First come named turns, each shown by rows before and after it. For each pair of rows after them, which turns, in which order, take the first row to the second? The first pair is done for you.
turn W:
[ 26.3   0.0 -46.2  -6.5  16.1  32.7  -2.2  13.2 -25.3  -2.3 -15.3]  ->  [ 43.9   5.3 -35.6   1.7  14.3  17.2  -7.5  23.1 -16.4   6.6 -24.7]
[ 14.5   6.0  -7.3  23.9   9.7  12.4  -4.1 -11.0 -10.2 -10.2   5.0]  ->  [21.8  6.3 -6.9 25.7  7.9  8.3 -3.8 -8.0 -8.1 -6.3  2.6]
[ -6.9   7.9   6.8  -0.7   0.8  -9.7  -9.4  19.5  -6.0  -3.2 -11.7]  ->  [  8.4   2.8   5.6  -5.7  -4.6 -22.2   2.4   6.7  14.3   8.9  -7.9]
[17.5 -9.3  6.2  5.5 -4.7  0.0 -3.6 -7.7  6.9  0.3 -1.6]  ->  [  6.8 -11.8  -1.7  -2.2  -3.2  10.9  -0.7 -13.2   1.8  -4.9   2.6]
turn R:
[-17.0 -11.3  21.4 -31.1 -21.3 -14.5 -18.1 -18.8  34.0   3.4  -1.7]  ->  [-25.1 -13.9  19.1  11.8 -21.5  31.8  -1.2 -31.5  16.3  -3.1  13.4]
[  6.2 -16.3 -19.3 -45.1   9.1 -24.2 -15.6   3.3   1.4  -6.1 -14.7]  ->  [  8.0 -35.5 -10.8  14.3   9.3  23.6 -18.9 -16.3  -8.7 -22.0  -6.1]
[-35.8   9.5   0.2   6.0  -8.2  13.9   3.6  10.8 -20.0 -17.2  -6.4]  ->  [-26.7   6.2   3.5 -15.3  -9.3 -18.1 -10.5  17.4  -4.4 -13.4 -17.3]
[ 10.8 -13.0 -18.8 -38.5  -2.0  -7.8   0.7 -23.9  13.7  -6.9  19.3]  ->  [ 15.6 -26.2 -12.3  -8.2  -0.7   9.9  -9.2 -35.1  12.7 -17.1  19.2]
turn A:
[ 15.8   0.4  -6.2  35.9   3.4  22.1  14.0  -7.6 -19.3  -3.1  -4.1]  ->  [ 21.3  -3.1 -10.0  17.0  -5.1  12.7  30.4 -24.8   3.9   7.1   3.9]
[  6.0   6.2 -19.6  20.6   1.3  16.6  12.9  11.5 -20.2   9.3   6.7]  ->  [ 12.3   5.7 -23.5   6.3  -4.8   8.8  24.9  -3.7  -2.5  19.3  14.5]
[-36.0 -21.7  -6.9  -1.4  -8.0  29.7  -3.0 -20.1  -2.8 -17.9  -0.4]  ->  [-32.1 -22.1  -7.8 -13.0 -11.2  20.5   5.9 -30.3  10.3 -10.6   1.5]
[  0.0 -11.9  19.0   0.8 -30.7  -9.3  13.9 -34.3  44.7   5.0  13.0]  ->  [ -3.0 -15.6  31.4  -6.0 -26.6 -34.0 -18.6  -8.3  37.1  -4.2  -5.8]
turn F:
[  4.8  -2.9 -14.7   5.6  25.9  -0.9 -28.8  21.6 -23.6  -8.2 -15.4]  ->  [ -3.0 -18.5  -6.8  15.9  19.2  10.9 -32.2   5.1 -20.2 -20.1  -7.5]
[  7.1   4.0  -0.1 -43.2  21.1 -17.6   1.8   6.3   9.5  10.9 -23.6]  ->  [-14.6 -10.4  -3.5 -46.7  20.2   1.4  -9.4  -2.9  -3.1  -9.1 -22.5]
[ -1.0 -18.4   6.2  23.6   4.1   7.8 -31.5   3.8  -8.0  -6.3 -11.6]  ->  [ 10.2 -18.2  12.3  28.3  -1.5   2.9 -26.1   2.5   3.7   2.3  -8.4]
[-19.0 -12.9  16.1 -20.5 -11.9  -9.8 -13.4 -11.9   7.0 -13.7  -3.0]  ->  [-12.1 -13.6  19.0 -12.1 -18.2 -14.2  -9.7 -13.8  19.1  -5.8   0.9]
turn E:
[  8.2   0.4  27.5   9.3  -8.0  -3.6 -18.2  -7.3 -10.5   2.2 -12.6]  ->  [  6.8  14.1  25.3   0.9 -13.3 -15.8  -9.7   0.3  -5.0  14.1  -9.8]
[  4.2  -1.3 -10.1  18.0  -1.2  17.4  24.0 -20.7   5.9   5.8  14.4]  ->  [  3.1 -25.4 -11.7  -9.6  13.6  -4.6 -21.3  -6.2  -6.6 -19.6 -10.2]
[ 26.8  -3.6  24.5  14.2 -16.2 -33.2  -4.5  -3.0  17.3  20.5  -2.3]  ->  [ 25.8 -12.9  24.4  26.4 -15.3 -21.4 -10.7 -11.0  17.2  12.5  -1.5]
[  6.9  17.0 -18.3   9.8  13.2  -4.3  -3.4 -12.2 -19.9 -18.2  -0.1]  ->  [  9.5  26.8 -21.6   5.6  10.7 -11.2  -0.1  -7.6 -18.1 -12.7  -0.9]
Now pairs of rows:
Each pair is two turns apart.
[-14.8 -20.0 -28.8  30.5  12.5  38.7   9.9 -19.6 -11.0 -17.2  14.2]  ->  [-24.4   4.9 -34.0 -40.9  20.3 -23.9  -3.4  23.3  -7.5  -1.5  -4.7] : R, A
[-13.4  15.2   2.4  28.0  13.2  32.9   0.2  18.5 -24.6 -15.3  -8.4]  ->  [ 16.8  34.4   3.8  29.6  11.1   2.1  20.1  25.8   0.5  16.5 -10.3] : W, R
[  2.4   2.4  -4.7  22.8   6.5  13.2 -17.3  24.2 -26.9 -11.5 -16.6]  ->  [  5.0  -1.2  -3.7   7.5   6.4  -7.8 -27.9  28.8 -17.8  -6.5 -24.5] : R, R
[  1.3 -12.7   1.1  17.0   7.7  15.2  13.4  -2.6  -4.8  -1.0  -7.2]  ->  [ 2.3  2.6 -5.1 -6.5  7.0 -7.8 23.1  4.9  2.9 14.0 -9.3] : F, R
[ -6.8 -10.0  -9.6  32.4  -2.1  21.6 -11.6 -29.6  -3.5  24.2  16.1]  ->  [  7.6 -24.9   0.8  11.6  -5.5 -17.0 -37.3 -21.4  14.7  26.1  -1.4] : R, R
[-10.0   2.9  10.1 -23.2 -18.8  -6.7  11.7 -24.1  33.7  20.0   5.4]  ->  [-18.6  12.8  -5.0 -41.6  -1.9 -10.5   7.9  -3.9  14.5  20.1  -4.3] : F, F
[ 11.5 -32.3  23.0   1.3 -20.9 -36.1 -34.8  -0.4  12.3   2.4 -28.4]  ->  [-29.1  -4.9  -2.7 -18.7 -40.4   8.4  31.6 -38.3  14.4  17.2  13.1] : E, W
[-23.9 -23.7  -6.5   9.2   2.0 -19.1  10.6  -5.5  25.0   9.5   0.2]  ->  [-16.8 -12.7 -12.0  14.8   1.6 -17.1  20.4  -0.4  23.4  17.4   3.2] : R, F
[ -7.7  12.8  -5.1  -1.6 -10.3  15.2  22.9 -11.3  -1.5  10.5  14.7]  ->  [ 11.2 -15.3  15.9   1.7 -15.1 -10.3  -6.3 -18.2  20.9   4.4   3.7] : A, R
[-20.5   6.5   0.7 -18.3 -19.1  -2.0  24.0   0.6   8.4  -1.1  18.1]  ->  [-26.8   5.1   9.4 -20.4 -15.2 -12.3   5.4  15.0   2.1  -7.4   7.5] : A, W
[-5.0 10.7 23.7 15.7 -2.8 -7.4 -6.9 26.6 -3.4  5.5  0.3]  ->  [-5.3  6.2 18.5 28.9 -4.5 13.1  6.2  8.7 -2.4  5.6 12.2] : E, A
[-25.9 -17.5  10.2  -4.2  -8.4   7.1 -21.5  11.4  -7.6 -14.9  -5.7]  ->  [-34.0   7.6   7.6 -16.6 -18.2   2.3   0.9  17.2  -0.6   2.7   1.0] : E, F
